Some points:
array([3., -4., 16., -11., -26., 15., 26., 13., 20., -23., 18., 0.,
       -31., -46., 15., -30., 0., -8., 10., -12., 0., 3., 9., 8.,
       -13., -1., -51., 7., -17., -48., 3., -21.])
array([8., 44., 93., 31., 30., -2., -23., 18., -8., 1., -27., 40.,
       30., 46., 6., 32., -3., -4., -25., -65., 11., 39., 10., -2.,
       -2., -6., -1., -22., -2., -6., -22., -9.])
array([44., 7., 27., -19., 23., 12., 26., -1., 6., 6., 10., 23.,
       21., -13., -38., 9., 13., 39., 37., -26., 38., -30., -17., -26.,
       -9., 16., -4., 13., 3., 22., -1., -18.])
array([-20., -7., 24., 32., -33., 5., -7., -26., 9., 12., -19., 1.,
       -20., -20., 17., -20., -10., 13., 69., 15., 15., 8., 21., 12.,
       -12., -7., 43., -21., -29., 87., -18., 36.])
array([7., 50., -2., 25., 2., 7., 50., 10., -12., 17., 30., -16.,
       -19., 15., -10., 0., -39., 29., -40., 32., -1., 1., -14., 5.,
       5., -3., 38., 10., 6., 11., 54., 35.])
array([-29., 21., 10., -22., -13., 19., -13., 23., -16., -4., -22., -11.,
       43., -8., 19., -20., 25., 15., 15., -22., 9., -10., 22., 9.,
       19., 6., 13., 65., 41., -2., 29., 53.])
array([-10., -29., -29., 8., 3., 12., 46., -9., -17., 31., 1., 8.,
       3., 1., -11., -3., 27., -28., 8., -25., -18., -8., -14., -12.,
       -1., 6., -10., 47., 8., -1., -45., 15.])
array([11., -7., -15., 13., -4., 20., 6., -27., 11., 50., -56., 10.,
       -28., 25., -2., -7., 24., -18., -16., -40., 1., -18., -47., 19.,
       -57., -13., 31., -14., -16., -14., -1., 11.])
array([6., 11., 1., 35., -14., -3., -22., 2., -7., 23., 19., 8.,
       8., 20., 4., -2., 14., -20., -6., 31., -38., 49., 19., -1.,
       -6., 67., -23., 10., 1., 27., 20., -12.])
array([-9., 13., -7., 2., 63., 1., 17., 15., 21., 57., 23., 24.,
       29., -12., 16., -16., 15., 44., -16., 14., -48., 7., 13., 24.,
       -21., -12., -25., 14., -18., -8., -26., -2.])
array([4., 3., -13., -39., -7., -13., -16., -13., 1., 6., 18., 27.,
       -5., 3., -4., 15., 11., -76., -7., 22., -4., 22., -5., -21.,
       -42., 21., 10., -12., -17., -7., 20., 19.])
array([-10., 9., 1., 1., -5., -27., 16., -87., -27., 8., -9., 14.,
       -2., -1., -23., -9., -3., 5., -21., 0., 22., 25., -15., -16.,
       3., -29., -67., 53., 14., 28., 4., -8.])
array([13., 1., -8., -16., 18., -2., 23., -24., -10., -6., 68., 14.,
       36., 30., -2., -6., 49., 0., 14., 2., 3., -11., -7., -9.,
       2., -21., 48., -27., -32., -27., 24., 7.])
array([19., 4., 6., -36., 10., 44., -3., -3., 7., 6., -4., -6.,
       0., 6., 20., -40., -17., -4., -38., 39., -39., 28., -22., 0.,
       28., -14., 36., 12., 12., 3., -56., -6.])
array([-7., -31., -18., -4., -8., 11., -36., -2., -31., -9., -21., -15.,
       28., 1., -28., -8., 13., 24., -13., -2., -19., 17., -14., -2.,
       0., -12., -60., -24., -7., -5., 27., 24.])
array([-76., 29., -20., 2., 16., -19., -12., -1., -36., -26., 14., 0.,
       0., 20., 37., 27., 4., -17., 34., 16., -2., -16., -35., -15.,
       2., -17., -6., -3., -29., -3., -28., -11.])
array([3., -17., -1., -31., 1., -20., 10., 9., 15., -1., 6., 7.,
       -4., 3., 17., -69., -9., 21., -4., -6., 28., 8., -26., 23.,
       35., 5., -32., -26., -19., 28., -15., 10.])
array([-12., -24., -20., 10., -2., -17., -16., 9., -8., 14., 11., 10.,
       -38., -11., 9., 19., -29., 50., 3., 4., 11., 25., -10., -1.,
       -74., 30., 7., 24., 20., -9., 2., 25.])
array([-4., -9., 3., -33., -23., 56., 6., -6., -13., 1., 19., -8.,
       -10., 14., 16., 23., 47., 17., -15., -11., 30., -9., 15., 36.,
       -15., -38., 8., -19., 48., 11., 19., -39.])
array([-6., -1., 68., -33., -18., -18., -17., 2., 21., 1., -2., -6.,
       11., -52., 42., 4., 3., -24., 5., 36., 16., 3., -40., 24.,
       -35., 11., 18., 14., -16., -29., 35., -5.])
array([-5., -4., 13., 10., 37., -32., -24., 1., 6., -27., 3., -1.,
       -42., 19., 8., -8., 18., 10., 3., 8., -30., -37., -27., 1.,
       20., -12., -11., 25., 4., 27., -1., 49.])
array([-14., 23., -35., 29., -40., -17., -19., -29., 26., 31., 7., -40.,
       1., -14., -37., 12., 30., -4., -24., 12., 26., 16., 1., 26.,
       53., 2., -1., -19., -11., -29., -8., 12.])
array([3., -5., -21., -17., -9., -17., 5., -11., 15., -13., -12., 30.,
       14., -39., -16., 27., 12., 20., -25., -3., -30., -15., 9., -46.,
       13., 19., 11., -63., 69., -1., -21., 52.])
array([-14., -79., 51., 24., 9., 37., 18., -7., 0., 20., 9., -16.,
       -3., -17., 12., 25., -13., -21., -23., 18., 10., -19., -17., -29.,
       16., 8., -14., -3., -1., -3., 17., 12.])
array([-1., -15., 8., 3., 68., 12., -25., -14., -40., -15., 26., -7.,
       -6., -37., -35., -10., -28., -22., -16., -22., 31., -4., 33., 28.,
       -11., 25., 20., -4., -10., -24., -3., 3.])
array([20., 1., 27., 6., -91., 0., -26., 15., -28., -1., 58., 7.,
       -4., -1., -14., -33., 4., 33., -17., -23., -11., -36., -6., 8.,
       -21., -2., 14., -10., -23., -29., -18., -11.])
array([-8., -9., 6., -19., 1., 13., 39., 7., 1., 10., 0., 30.,
       -21., 50., -8., 4., -11., -38., 19., 15., 5., -46., 42., 66.,
       6., 33., -31., -33., 18., 5., 28., 12.])
array([12., 24., 2., 1., 3., -39., 14., 26., 0., -7., -15., 27.,
       26., -6., -13., -4., 12., -35., 24., 40., 19., 0., -17., -48.,
       -11., -28., 14., -10., 6., -6., 8., -24.])
array([-2., -35., 11., 0., 18., -45., -6., 2., 30., 27., -19., -7.,
       -17., -7., -10., -1., 16., 17., 25., -6., -16., 16., -24., 13.,
       53., 48., 5., 19., 22., -21., 14., -57.])
array([-26., -22., -13., 32., 14., -15., -4., 36., -10., 1., 12., -9.,
       37., -21., -23., -28., -5., -17., 18., 6., -23., 33., -20., 28.,
       -6., -44., -8., -53., 66., 30., -1., -15.])
array([0., -24., -19., -4., 29., -30., -14., 33., -5., -13., -72., -7.,
       2., -3., 4., -32., 3., 2., -72., 9., 20., -38., 0., 0.,
       7., -1., 9., 2., -24., 20., 30., -5.])
array([27., 18., 3., 53., -10., 14., 37., 19., -7., -66., -6., -6.,
       -38., -6., -31., 4., 11., -9., 0., 5., -10., -24., -17., 9.,
       -30., 33., 3., -2., 1., -7., -5., -27.])
array([0., 27., -3., -49., 1., 8., 8., 67., -44., 31., -14., -6.,
       -32., -22., -13., 39., 16., 1., 19., -10., 12., 24., 12., -24.,
       15., 19., -10., -28., -35., 16., -16., 1.])
array([-40., 14., 25., 12., 22., 30., 9., -25., 14., -27., -7., -11.,
       -32., -19., -7., -25., -13., -9., -4., -15., -20., 22., 2., -11.,
       29., -18., 12., -6., 1., -14., 5., 6.])
array([124., 12., -11., 0., 10., -6., -18., -22., 0., -28., -14., -2.,
       16., -18., 29., -1., 2., -22., 16., -3., -35., 5., 14., 12.,
       23., -23., -16., 5., 3., 21., 5., 23.])
array([-14., -31., 8., -5., -12., -45., 21., -9., 15., -8., 5., -4.,
       -15., -3., -9., 5., 21., -4., -15., 16., -12., -1., 108., 9.,
       -16., -31., 24., 40., 16., 4., -13., -20.])
array([8., 31., -45., -8., 37., 21., -32., -6., 23., -19., 9., -18.,
       -18., 25., 22., -16., 23., -5., 25., 0., 64., 17., 8., -18.,
       -24., 36., 16., -8., 17., -4., -18., -21.])
array([10., 2., -11., -10., -13., -22., 41., -33., -83., -8., -13., -11.,
       10., -24., 51., 45., -43., 5., -2., -18., 5., -2., -1., 22.,
       -13., 8., 19., -12., 0., 4., -16., -43.])
array([20., 17., -22., 20., -19., -5., 13., 9., 7., -6., -19., -21.,
       22., -3., 15., 6., 14., -6., 28., -36., -22., 14., -12., 41.,
       28., 0., -8., 46., 1., -2., 12., 25.])
There is one direction along which these points spread out most. Take the direction at right angles to it along which they spread out most. Go by this last direction. How far along it is each point below, from 0 to 99? The average is 50, and the first point in the table lies past the average. One standard deviation of the points above along it is 16.
array([2., 59., 7., -21., 5., 0., -46., -2., 3., 2., -7., 3.,
       -2., -2., -36., 17., -15., -7., 10., 41., 13., -53., 3., 8.,
       -17., -18., -33., 8., 17., -16., -32., -13.]) : 41
array([3., -15., -4., 17., -31., 40., 1., 12., 9., -4., -16., 16.,
       64., 5., -5., -7., -14., 11., -23., 44., 25., -6., 2., -12.,
       9., 28., -6., 27., 0., 19., -38., -2.]) : 51
array([-12., 20., -15., -4., 15., 7., 27., -21., 14., -16., -59., 25.,
       24., 20., 7., -5., -41., 39., 35., 13., -4., 13., 26., -10.,
       -3., -15., -3., -25., -26., -74., 16., -10.]) : 39
array([9., -3., 22., -12., 14., -18., 15., 1., 34., -3.,
       2., -127., 26., 45., 6., 17., -12., 2., 17., -5.,
       -20., -8., 9., -42., -34., -1., -15., -21., -12., 1.,
       -15., 7.]) : 43
array([26., -14., -28., -5., 5., 35., -42., 17., 11., 26., 7., -1.,
       -18., -11., -21., 59., -25., -7., 23., 5., 16., -12., 0., -1.,
       7., -37., 22., 7., -31., 4., 15., -28.]) : 46
array([-44., -13., -3., -35., -18., 20., -21., -33., 14., -56., -7., 11.,
       3., 21., -50., 6., 12., 11., -1., -9., -51., 23., -15., -2.,
       17., 23., 27., 11., -23., 27., 10., -20.]) : 52
array([11., -17., -9., 25., 0., -7., -32., -23., 1., 13., 13., 14.,
       -29., 15., 73., 9., -4., 17., -7., 13., -1., -1., -11., -14.,
       61., 1., -26., -24., 35., -7., -5., 7.]) : 47
array([-3., 0., -14., 13., -13., 3., -12., 9., -32., 38., 4., -10.,
       -16., 5., -4., -61., -22., -10., 25., -17., -24., -17., 34., -53.,
       10., 0., 11., 4., 13., -15., 30., -19.]) : 57
array([-16., 12., -31., -14., -26., -8., -2., -7., 64., 9., 27., 5.,
       8., -12., 12., 11., -78., -24., -30., -73., -2., -30., 11., -6.,
       -14., 17., 2., 2., 0., 43., 15., -29.]) : 59
array([-24., -1., -15., 57., -4., 6., 6., 39., 27., -19., 3., 15.,
       2., -20., 17., 25., 43., 13., -32., -6., 10., -3., 18., -18.,
       19., -21., -14., 3., -50., 11., 9., 7.]) : 51
array([14., -36., -1., -16., -14., -21., 6., 51., 9., -36., 17., 19.,
       -19., 60., -19., 22., -44., 1., 10., -4., 41., 38., -6., 10.,
       10., -38., 15., 23., 4., -37., -28., 26.]) : 48
